(in the rows, 128 means zero)
The same turns and mirrors carry the whole set onto itself, and each row onto the other rows of its family. Which rows share a family with each named row? Give them in list order.
These 40 rows form 5 families of 8 rows each.
Ded: [108 106 154 116 114 113 140 146 133 115]
Dibal: [111 157 117 142 154  97 126 132 118 110]
Fuf: [164 120 144 145 131 128 150 131 138 109]
niro: [148 142 125 131 123 135 150 108 136 152]
moso: [135 149 134 123 133 165 126 111 109 130]
vop: [101 126 152 113 114  98 153 135 137 110]
Kos: [122 151 112 141 150  99 119 131 104 103]
zamem: [140 142 128 133 125 146 161 109 132 147]
Vog: [158 121 142 124 112 127 157 153 139 116]
tozil: [135 143 141 127 111 130 146 103 140 151]
sunin: [126 145 101  97 137 114 114 147 140  97]
Pota: [159 115 153 130 128 118 154 141 139 122]
von: [109 122 154 109 123 100 139 151 136 127]
dum: [114 104 144 116 115 117 150 152 137 118]
lenur: [107 161 115 140 153 105 133 126 117 102]
ziloz: [106 136 117 138 151  98 120 121 110 112]
bimus: [130 165 126 140 134 130 136 113 107  82]
lak: [129 159 116  83 135 114 114 144 121 103]
seta: [131 152 105  93 147 112 115 146 138 107]
mef: [119 111 114  87 123 110 123 116 142 103]
kimuv: [136 111 116 102 122 103 126 104 147 108]
zisi: [117 118 117  97 108 111 123 110 146 101]
Mebu: [117 102 119 100 129 118 136 106 148 109]
pezum: [121 112 162 112 114 108 145 142 141 112]
vepin: [125 150 138 112 136 168 132 121 105 126]
dag: [151 149 135 128 120 145 143 115 137 153]
tel: [170 116 153 124 126 133 145 138 126 110]
dek: [137 142 119 120 136 167 118 125 107 113]
zepa: [115 131 109 134 158 102 129 143 107 106]
pel: [167 125 143 126 121 118 157 147 133 118]
galim: [128 152 130 120 133 167 145 125 106 132]
los: [134 159 137 134 127 130 135 111  95  83]
voz: [133 144 130 120 150 159 120 129 103 133]
sipe: [127 167 134 137 126 123 131 119  91  95]
masop: [118 124 113 100 113 110 125 118 156  95]
Ribe: [116 164 103  93 136 113 126 144 125 120]
Zatan: [123 150 105  88 139 101 118 135 135 110]
kitor: [136 170 142 134 112 136 135 131 100  95]
fofaf: [148 153 136 121 112 134 150 113 155 139]
miro: [148 171 137 133 118 121 132 113 101  98]

The rest of the family of vop: Fuf, Mebu, dek, zepa, Ribe, kitor, fofaf
The rest of the family of seta: Ded, Dibal, niro, zisi, vepin, pel, los
The rest of the family of dag: moso, Kos, Pota, mef, pezum, sipe, Zatan

The same turns and mirrors carry the whole set onto itself, and each row onto the other rows of its family. Which rows share a family with each named row? Give them in list order.
These 30 rows form 5 families of 6 rows each.
fal: [133 126 150 113  89 114 116 134 111 102 140 135 115 112 154 151 155 125
 145 145 117 132 142 125 122 133 117 127 125 125 140 130  91 108 123 152
 147 125 134 113 137]
Vavo: [128 132 143 132 152 128 120 126 118 126 119 113 143 119 143 127 100  98
  79 119 159 108 126  95 122 130 178 126 149 107 112 143 140 126 131 114
 113 119 117 136 150]
zer: [121 152 136 124 159 135 122 132 126 122 114 112 120 169 146 138 117 134
 131 126 136 143 102 102 140 133 170 138 121 156  83 122 140 150 112 120
 136 114 146 146 148]
Rit: [133 108 117 104 116 162 103 157 133 103 141 104 120 133 137 140 158 106
 123 131 152 110 162 110 102 103 105  98 128 128 133 103 140 130 145 129
 101 146 103 150 118]
nage: [131 141 144 128 132 133 125 118 124 147 116 102 147 127 125 136 138  94
  86 123 147 112 116 112 120 103 177 145 157 116 110 155 112 118 117 129
 111 135 120 158 142]
Gamo: [150 116 117 120 115 170  93 140 131 116 121 108 124 125 143 136 169 121
 150 149 157 116 171 129  95 106  99 107 123 123 127 114 130 153 148 135
 127 144 114 145 121]
pira: [129 132 124 135 135 139 117 121 123 130 116  93 144 131 141 129 131 120
  87 108 153 116 146 116 116 116 202 131 132 114 117 159 118 108 136 125
 105 143 125 143 152]
vadab: [114 119 125 140 122 137 121 110 130 141  99 133 124 134 110 138  99 139
 120 130  95 138 127 134 148 150 125 143 119 128 136 119 136 148 113 110
 140 151 150 108 129]
renu: [126 123 134 142 132 145 133 125 133 138  93 138 117 137 117 128  93 124
 144 137 126 139 132 120 154 168 125 129 126 114 140 110 119 154 113 105
 153 129 143 115 127]
Ses: [127 109  96 127 137 156 114 156 146  84 124 128 150 118 123 132 138 127
 117 109 159 129 120 156 102 119 149 121 103 120 119 152 123 119 157 162
 100 158 113 151 140]
debir: [122 119  99 126 144 145 119 147 172  96 118 136 154 128 107 142 141 137
  99 116 156 111 116 132 109 119 148 131 113  99 120 140 101 146 150 163
 106 141 108 151 126]
Zim: [128 154 145  88 136 139 128 129 121 119 113 136 120 148 147 155 104 127
 127 123 134 136 113 109 139 133 159 134 115 149  94 130 158 151  97 100
 149 125 145 145 163]
sefa: [132 121 156 125 100 112 106 125 113 117 127 133 124 106 147 146 147 120
 150 126  97 135 136 125 119 143 107 118 110 132 130 136 120 118 116 151
 153 156 144 130 109]
dava: [153 138 101 109 116 173  85 153 132 112 127 113 113 134 136 156 162 136
 136 138 151 116 158 132  99 115 118 113 115 138 130  99 111 131 147 133
 128 136 107 159 116]
pekig: [125 110 101 118 135 148 120 132 152  92 132 143 152 143 120 128 129 131
 110 108 179 128 104 115  99 111 138 134 116 111  96 142 130 117 165 163
 104 140 108 138 138]
befe: [118 131 136 148 125 150 135 133 132 133 106 150 124 120 118 139 105 138
 141 136 128 146 108 138 143 159 116 154 125 118 159 117 129 137 130 105
 148 136 142 111 132]
voti: [155 112 123 101 113 168 102 145 133 110 124 122 111 129 131 129 156 120
 123 127 167 123 157 115  95 111  83 120 120 126 121 109 133 129 157 125
 108 144 110 161 119]
rigo: [139 123 147 118 102 117 131 125 123 115 131 143 120 122 146 152 148 110
 169 146 115 125 143 127 129 132  99 113 112 120 122 138 108 128 104 163
 157 135 129 122 137]
fuz: [132 125 158 102 112 106 123 117 122 120 138 150 119 117 153 152 156 131
 149 146 131 127 153 102 119 137  87 123 111 116 125 134 120 119 130 160
 137 152 137 135 125]
fof: [117 125 125 117 142 132 136 111 123 135 100 155 112 122 109 133 101 125
 147 155 126 131 141 127 139 153 112 145 133 106 138 100 135 136 123 114
 146 158 151 116 129]
tef: [118 125 111 114 133 130 138 128 136 130 108 149 117 127 125 137 101 131
 143 141 122 129 144 128 129 153 110 121 138 123 146 114 149 148 128  99
 161 143 142  97 122]
begur: [109 152 136  98 144 140 131 130 127 115 110 136 105 160 142 141 103 137
 143 133 133 119 109  96 137 130 165 153 110 135  83 116 143 142 102 104
 127 133 137 147 151]
dibe: [117 147 141 126 143 150 128 131 131 121 116 111 110 148 143 147 130 142
 131 136 118 133  93 102 120 123 160 153 125 151  98 131 149 160 119  92
 135 118 152 161 138]
mabuf: [135 132 140 134 143 139 118 131 128 130 116  97 145 147 129 106 139  95
  86 110 162 123 133 115 120 111 176 142 160 109 110 136 127 117 128 132
 108 121 122 136 159]
disib: [126 116 108 123 153 158 115 137 153  90 140 134 160 135 113 151 132 121
 104 106 174 133 107 116 111 115 155 119 110 106 111 125 152 130 150 163
 108 143 115 158 144]
zut: [130 123 155  95 105 107 129 131 129 117 144 144 136 116 145 162 159 122
 150 128 144 134 151 124 123 130 104 110 105 119 141 125 127 122 115 159
 143 156 121 114 118]
vob: [148 112 126 120  96 171  86 150 132 107 135 106 114 125 144 133 155 138
 138 133 135 119 153 140  91 133 103 108 106 128 135 123 135 130 136 126
 113 153 106 156 116]
pes: [122 152 132 124 153 137 128 135 125 123  97 112 110 148 138 146 120 136
 111 104 116 124 120 117 138 119 178 147  96 157  94 128 142 144 109 102
 124 132 146 152 143]
nefa: [131 136 141 120 140 133 120 120 112 131 109 110 138 130 136 116 112 103
 103 114 180 115 124  93 114 116 190 144 145 109  99 131 123 109 132 114
 111 131 113 133 134]
Lidab: [122 122 114 133 143 155 113 159 168  93 120 134 163 139 131 129 157 127
 120 102 174 120 122 123 109 109 133 129 110 105 117 145 125 142 157 172
 110 145 113 149 144]

The rest of the family of vob: pira, vadab, Ses, sefa, pes
The rest of the family of nefa: pekig, voti, fuz, fof, begur
The rest of the family of Lidab: zer, Gamo, renu, rigo, mabuf
The rest of the family of zut: Vavo, Rit, Zim, tef, disib

